Each row has a name. Each question is about the rows just above it.

Columns, left to right: G E B C F
k_424: [ 5 19 13 -1 -1]
k_982: [-12 -26 -22 -36 -23]
k_299: [-12   0 -22 -36 -23]
k_546: [15  0 40 55 41]
k_307: [ 0 -6  0 -5 -8]
k_532: [ 1 -3  6 13 10]
k_58: [ -2  -7  -9 -34 -19]
k_9: [ 8 17 16  7  0]
[ -1 -36] is in which column, read top down? => C
[-22 -22  40] is in which column, read top down? => B
Which column holds this, read top down? [-36  55  -5  13 -34] => C
Which column holds [-12 -12  15   0   1  -2   8] top down? => G

Columns, left to right: D Y V P
k_980: [ -1 -16  25 -13]
k_58: [-16  26  34  -5]
k_982: [-16  15  40 -33]
k_424: [ 27  -4  16 -27]
k_532: [-30  -9  15 -22]
k_300: [ 10   7 -15  19]
k_594: [ -7  19  22 -30]
k_307: [-12  16  50 -21]
k_895: [-11 -22  18  11]
k_9: [42 -3  6 18]
k_546: [-16  -4  40 -33]
Which column holds [-27 -22] top down? => P
Which column holds [50 18] top down? => V
[-33 -27] is in which column, read top down? => P
[-27 -22  19 -30] is in which column, read top down? => P
Which column holds [ 40  16  15 -15  22] top down? => V
Which column holds [26 15 -4 -9  7 19 16] top down? => Y
Which column holds this, read top down? [10 -7] => D

Columns, left to right: U Q N M W R
k_9: [-23 -23   1  49  16 -19]
k_424: [-50 -21   2  45  -2  -8]
k_546: [-21 -11  -1  12   5  -1]
k_58: [-4  0  2 -1 11 12]
k_300: [ 5  1 -4 12 -3 -8]
k_307: [-11 -21   9  10   2   5]
k_594: [ -1   7   8  -6 -11   7]
k_980: [-35 -28   5  50   2 -14]
[ 16  -2   5  11  -3   2 -11] is in which column, read top down? => W
Which column holds [-4  9] top down? => N

Columns, left to right: T S K L
k_980: [ 4  8  2 -2]
k_982: [ 36 -29 -43 -42]
k_299: [ 36 -29 -43  55]
k_300: [ 1 -1  0  0]
k_895: [4 8 2 0]
Which column holds this, read top down? [-29  -1] => S
[  2 -43 -43   0] is in which column, read top down? => K
Which column holds this, read top down? [  8 -29 -29  -1] => S
Which column holds [  2 -43 -43] top down? => K
Which column holds this, read top down? [ 4 36 36  1] => T
[-42  55   0   0] is in which column, read top down? => L
[0 0] is in which column, read top down? => L

Columns, left to right: Lirul desu levun Zuvif benar fon
k_594: [-12 -45  52  10 -38  -8]
k_307: [  0 -14  10  -2 -15   5]
k_982: [ 3 -9  6 -3 -7 10]
k_424: [  2 -17  10   2 -13   9]
k_299: [ 13  20 -41  -8  23  12]
k_300: [ 17  19 -38 -10  17  24]
k_546: [ -2 -17  10   2 -13   9]
k_9: [ -3 -26  21   0 -16   5]
Which column holds [-15  -7 -13] top down? => benar
[-41 -38  10] is in which column, read top down? => levun
Which column holds [-8  5] top down? => fon
[ 10 -41 -38] is in which column, read top down? => levun

Columns, left to right: H A X Z J
k_58: [-47 -25 -28 -14  10]
k_299: [ 35  -5  23  24 -18]
k_594: [-43  23  15 -17  23]
k_9: [-28 -27  17  16 -24]
Which column holds [-25  -5] top down? => A
Which column holds this, read top down? [ 24 -17  16] => Z
Which column holds this, read top down? [15 17] => X
Which column holds [-17  16] top down? => Z
Which column holds this, read top down? [ 23 -24] => J

Columns, left to right: nubak mit mafa fovu
k_594: [ 38 -17 -27  43]
k_300: [-30  33  16 -15]
k_9: [ -5   5  33 -23]
k_532: [-11  45  53 -43]
k_895: [17 23 13  1]
k_307: [-24  32  41 -37]
k_299: [-30  36  16 -15]
Which column holds this, read top down? [-11  17 -24 -30] => nubak
Which column holds [-37 -15] top down? => fovu

Columns, left to right: Ful Satu buri luvaz
k_594: [ 8  7 28 49]
k_300: [11 24 41 47]
k_58: [ 2 34 25 45]
k_424: [ 0 18 31 43]
k_982: [ 7 32 25 48]
k_532: [10 20 26 36]
[2 0] is in which column, read top down? => Ful
[45 43 48] is in which column, read top down? => luvaz

Columns, left to right: Dutod Bab Zaku Vun lafib zumi famod Furi duri madit
k_299: [ 0  0  0  0 -1  0  0 -1  0 52]
k_895: [ 0 -1 -1  0 -1  0  2 53 53 53]
k_594: [ 0  1  0  0 -1  0  0 -1  0 52]
Which column holds this, read top down? [53  0] => duri
Whose row is [ 0  0  0  0 -1  0  0 -1  0 52]? => k_299
Which column holds this, read top down? [ 0 53] => duri
Which column holds this, read top down? [0 2] => famod
Which column holds [-1  1] top down? => Bab

Columns, left to right: taz Zufo Zire nodep nuvif mobi
k_982: [ 47 -49  20 -50  24  -1]
k_307: [ -8  22 -32  34 -47  33]
k_532: [ 54 -15  -2  33  14 -24]
k_895: [-19 -11  18  13  30  51]
Which column holds this, read top down? [ 20 -32] => Zire
Which column holds [33 13] top down? => nodep
Which column holds [-32  -2] top down? => Zire
Which column holds this, read top down? [ -1  33 -24] => mobi
Which column holds this, read top down? [ 24 -47] => nuvif

Columns, left to right: tiva rer besa Sibaf bibe Tar Fupa tel Vagoz
k_299: [-11   3  -5 -20   0  17 -17   9 -17]
k_546: [  4   7  -1 -16  16  12 -21  -5  -2]
k_300: [-12 -11  13  -8  16 -19  -2  13 -20]
k_982: [  6  18   5 -48  23   8  17   0 -53]
k_58: [  6  18   5 -48  23   8  17  41 -53]
Which column holds this, read top down? [8 8] => Tar
Which column holds [16 16] top down? => bibe
[16 23] is in which column, read top down? => bibe

